128 stands for zero in the data rows.
The rows lie near the corners of a hidden 2-dimensional box; two corners joined by an edge are never in the same group. There are 2 groups. The rows also spread widely along two directions, which tell nothing about the groups. The first row asked about is in group 0, and each new group gets the next number.
The table:
np.array([118, 115, 139, 126, 116, 143, 113, 168, 152, 088, 137, 122])
np.array([126, 126, 128, 131, 126, 142, 126, 156, 137, 105, 147, 124])
np.array([119, 115, 140, 125, 111, 143, 117, 169, 153, 087, 142, 118])
np.array([156, 130, 108, 070, 044, 062, 125, 152, 161, 062, 201, 053])
np.array([117, 096, 149, 109, 108, 123, 092, 148, 139, 098, 110, 116])
np.array([123, 098, 145, 107, 099, 121, 092, 154, 142, 090, 125, 106])
np.array([133, 158, 111, 152, 160, 141, 162, 098, 110, 170, 126, 154])
np.array([151, 163, 064, 134, 143, 138, 157, 122, 094, 130, 193, 119])
np.array([124, 081, 185, 075, 037, 079, 085, 189, 211, 042, 131, 068])
np.array([112, 143, 138, 168, 187, 158, 154, 091, 108, 194, 078, 185])
np.array([123, 126, 151, 141, 129, 135, 136, 137, 155, 127, 114, 141])
np.array([157, 170, 068, 130, 153, 107, 163, 067, 065, 183, 160, 129])
np.array([116, 102, 180, 122, 095, 127, 112, 174, 197, 086, 112, 121])
np.array([175, 187, 011, 116, 145, 109, 166, 075, 034, 158, 225, 101])
np.array([137, 145, 109, 124, 137, 110, 142, 094, 102, 159, 130, 129])
np.array([124, 131, 146, 134, 119, 128, 138, 145, 157, 116, 127, 131])
np.array([133, 122, 122, 126, 115, 138, 118, 164, 149, 091, 158, 112])
np.array([115, 127, 153, 161, 184, 145, 132, 075, 095, 205, 051, 183])
np.array([102, 116, 177, 151, 144, 149, 131, 133, 158, 143, 075, 163])
np.array([095, 092, 208, 139, 114, 142, 107, 166, 195, 104, 070, 146])
np.array([144, 144, 100, 122, 130, 112, 141, 096, 100, 154, 142, 119])
np.array([153, 161, 065, 135, 147, 137, 154, 117, 089, 137, 186, 120])
np.array([138, 126, 105, 108, 110, 116, 116, 130, 114, 111, 157, 103])
np.array([127, 132, 133, 131, 142, 119, 133, 094, 111, 163, 098, 143])
np.array([146, 172, 077, 147, 159, 133, 168, 095, 094, 166, 163, 139])
np.array([132, 128, 114, 135, 132, 146, 123, 149, 129, 108, 154, 122])
np.array([144, 131, 119, 103, 094, 096, 129, 127, 135, 110, 153, 099])
np.array([122, 110, 166, 121, 093, 123, 120, 175, 189, 083, 130, 114])
np.array([143, 130, 095, 115, 128, 124, 120, 122, 096, 128, 158, 109])
np.array([162, 156, 073, 090, 092, 080, 146, 114, 110, 115, 198, 078])
np.array([134, 145, 087, 149, 187, 148, 137, 074, 054, 193, 112, 163])
np.array([130, 142, 100, 144, 153, 151, 140, 128, 106, 133, 148, 138])
np.array([107, 094, 173, 129, 110, 149, 097, 178, 174, 079, 108, 128])
np.array([133, 107, 136, 106, 079, 125, 105, 188, 174, 054, 166, 087])
np.array([118, 132, 148, 142, 135, 137, 141, 132, 150, 136, 111, 145])
np.array([123, 085, 182, 073, 029, 079, 089, 197, 216, 030, 141, 063])
np.array([107, 104, 151, 129, 141, 141, 100, 124, 118, 134, 085, 142])
np.array([127, 127, 134, 123, 124, 111, 130, 109, 125, 148, 113, 126])
np.array([118, 097, 174, 091, 073, 094, 101, 159, 176, 077, 113, 100])
np.array([120, 139, 137, 163, 170, 151, 147, 104, 119, 175, 093, 169])
np.array([147, 142, 103, 110, 112, 097, 135, 105, 113, 136, 151, 105])
np.array([108, 101, 181, 127, 120, 123, 108, 130, 150, 133, 072, 141])
np.array([123, 102, 140, 105, 094, 116, 099, 164, 148, 082, 140, 099])
np.array([166, 174, 055, 113, 132, 093, 165, 076, 070, 163, 186, 107])
np.array([093, 096, 212, 144, 121, 145, 110, 160, 192, 113, 056, 157])
np.array([133, 129, 130, 123, 123, 110, 130, 113, 123, 142, 122, 125])
np.array([127, 134, 115, 141, 143, 149, 133, 135, 116, 127, 140, 136])
np.array([118, 127, 130, 148, 150, 159, 125, 139, 124, 126, 125, 144])
np.array([123, 121, 142, 118, 118, 111, 128, 115, 134, 133, 111, 125])
np.array([093, 096, 171, 159, 187, 170, 098, 105, 100, 177, 027, 187])
np.array([129, 121, 130, 119, 102, 133, 120, 173, 154, 077, 160, 107])
np.array([121, 144, 099, 172, 215, 172, 140, 060, 043, 218, 082, 191])
np.array([122, 119, 145, 132, 138, 121, 123, 105, 122, 153, 091, 142])
np.array([132, 133, 101, 131, 155, 137, 122, 101, 081, 158, 123, 141])
np.array([113, 109, 151, 136, 130, 153, 108, 162, 150, 104, 113, 132])
np.array([151, 183, 066, 155, 170, 134, 186, 078, 079, 190, 164, 149])
np.array([108, 098, 195, 113, 078, 119, 111, 188, 210, 064, 110, 113])
np.array([112, 126, 127, 165, 198, 169, 122, 082, 073, 198, 064, 187])
np.array([146, 172, 084, 142, 152, 127, 171, 092, 102, 165, 158, 134])
np.array([133, 136, 093, 123, 148, 129, 126, 102, 079, 152, 139, 130])
np.array([126, 139, 136, 133, 122, 127, 145, 131, 150, 128, 132, 128])
Rows drawn again from the table, each followed by its group:
np.array([093, 096, 212, 144, 121, 145, 110, 160, 192, 113, 056, 157]) 0
np.array([118, 097, 174, 091, 073, 094, 101, 159, 176, 077, 113, 100]) 1
np.array([115, 127, 153, 161, 184, 145, 132, 075, 095, 205, 051, 183]) 1
np.array([119, 115, 140, 125, 111, 143, 117, 169, 153, 087, 142, 118]) 1
np.array([122, 119, 145, 132, 138, 121, 123, 105, 122, 153, 091, 142]) 1
np.array([123, 121, 142, 118, 118, 111, 128, 115, 134, 133, 111, 125]) 1
np.array([121, 144, 099, 172, 215, 172, 140, 060, 043, 218, 082, 191]) 0
np.array([095, 092, 208, 139, 114, 142, 107, 166, 195, 104, 070, 146]) 0
np.array([143, 130, 095, 115, 128, 124, 120, 122, 096, 128, 158, 109]) 0
np.array([093, 096, 171, 159, 187, 170, 098, 105, 100, 177, 027, 187]) 0
np.array([133, 129, 130, 123, 123, 110, 130, 113, 123, 142, 122, 125]) 1
np.array([133, 136, 093, 123, 148, 129, 126, 102, 079, 152, 139, 130]) 0
np.array([151, 183, 066, 155, 170, 134, 186, 078, 079, 190, 164, 149]) 0
np.array([113, 109, 151, 136, 130, 153, 108, 162, 150, 104, 113, 132]) 1
np.array([137, 145, 109, 124, 137, 110, 142, 094, 102, 159, 130, 129]) 1
np.array([126, 126, 128, 131, 126, 142, 126, 156, 137, 105, 147, 124]) 1
np.array([124, 081, 185, 075, 037, 079, 085, 189, 211, 042, 131, 068]) 1
np.array([102, 116, 177, 151, 144, 149, 131, 133, 158, 143, 075, 163]) 0
np.array([112, 126, 127, 165, 198, 169, 122, 082, 073, 198, 064, 187]) 0
np.array([118, 115, 139, 126, 116, 143, 113, 168, 152, 088, 137, 122]) 1
np.array([118, 132, 148, 142, 135, 137, 141, 132, 150, 136, 111, 145]) 0
np.array([144, 144, 100, 122, 130, 112, 141, 096, 100, 154, 142, 119]) 1
np.array([138, 126, 105, 108, 110, 116, 116, 130, 114, 111, 157, 103]) 0
np.array([132, 128, 114, 135, 132, 146, 123, 149, 129, 108, 154, 122]) 1
np.array([127, 134, 115, 141, 143, 149, 133, 135, 116, 127, 140, 136]) 1
np.array([123, 126, 151, 141, 129, 135, 136, 137, 155, 127, 114, 141]) 0
np.array([122, 110, 166, 121, 093, 123, 120, 175, 189, 083, 130, 114]) 0
np.array([157, 170, 068, 130, 153, 107, 163, 067, 065, 183, 160, 129]) 1
np.array([153, 161, 065, 135, 147, 137, 154, 117, 089, 137, 186, 120]) 1
np.array([123, 098, 145, 107, 099, 121, 092, 154, 142, 090, 125, 106]) 0
np.array([118, 127, 130, 148, 150, 159, 125, 139, 124, 126, 125, 144]) 1
np.array([134, 145, 087, 149, 187, 148, 137, 074, 054, 193, 112, 163]) 0
np.array([126, 139, 136, 133, 122, 127, 145, 131, 150, 128, 132, 128]) 0
np.array([108, 101, 181, 127, 120, 123, 108, 130, 150, 133, 072, 141]) 1
np.array([123, 085, 182, 073, 029, 079, 089, 197, 216, 030, 141, 063]) 1
np.array([108, 098, 195, 113, 078, 119, 111, 188, 210, 064, 110, 113]) 0
np.array([146, 172, 077, 147, 159, 133, 168, 095, 094, 166, 163, 139]) 0
np.array([133, 158, 111, 152, 160, 141, 162, 098, 110, 170, 126, 154]) 0
np.array([147, 142, 103, 110, 112, 097, 135, 105, 113, 136, 151, 105]) 1
np.array([146, 172, 084, 142, 152, 127, 171, 092, 102, 165, 158, 134]) 0
np.array([133, 107, 136, 106, 079, 125, 105, 188, 174, 054, 166, 087]) 1
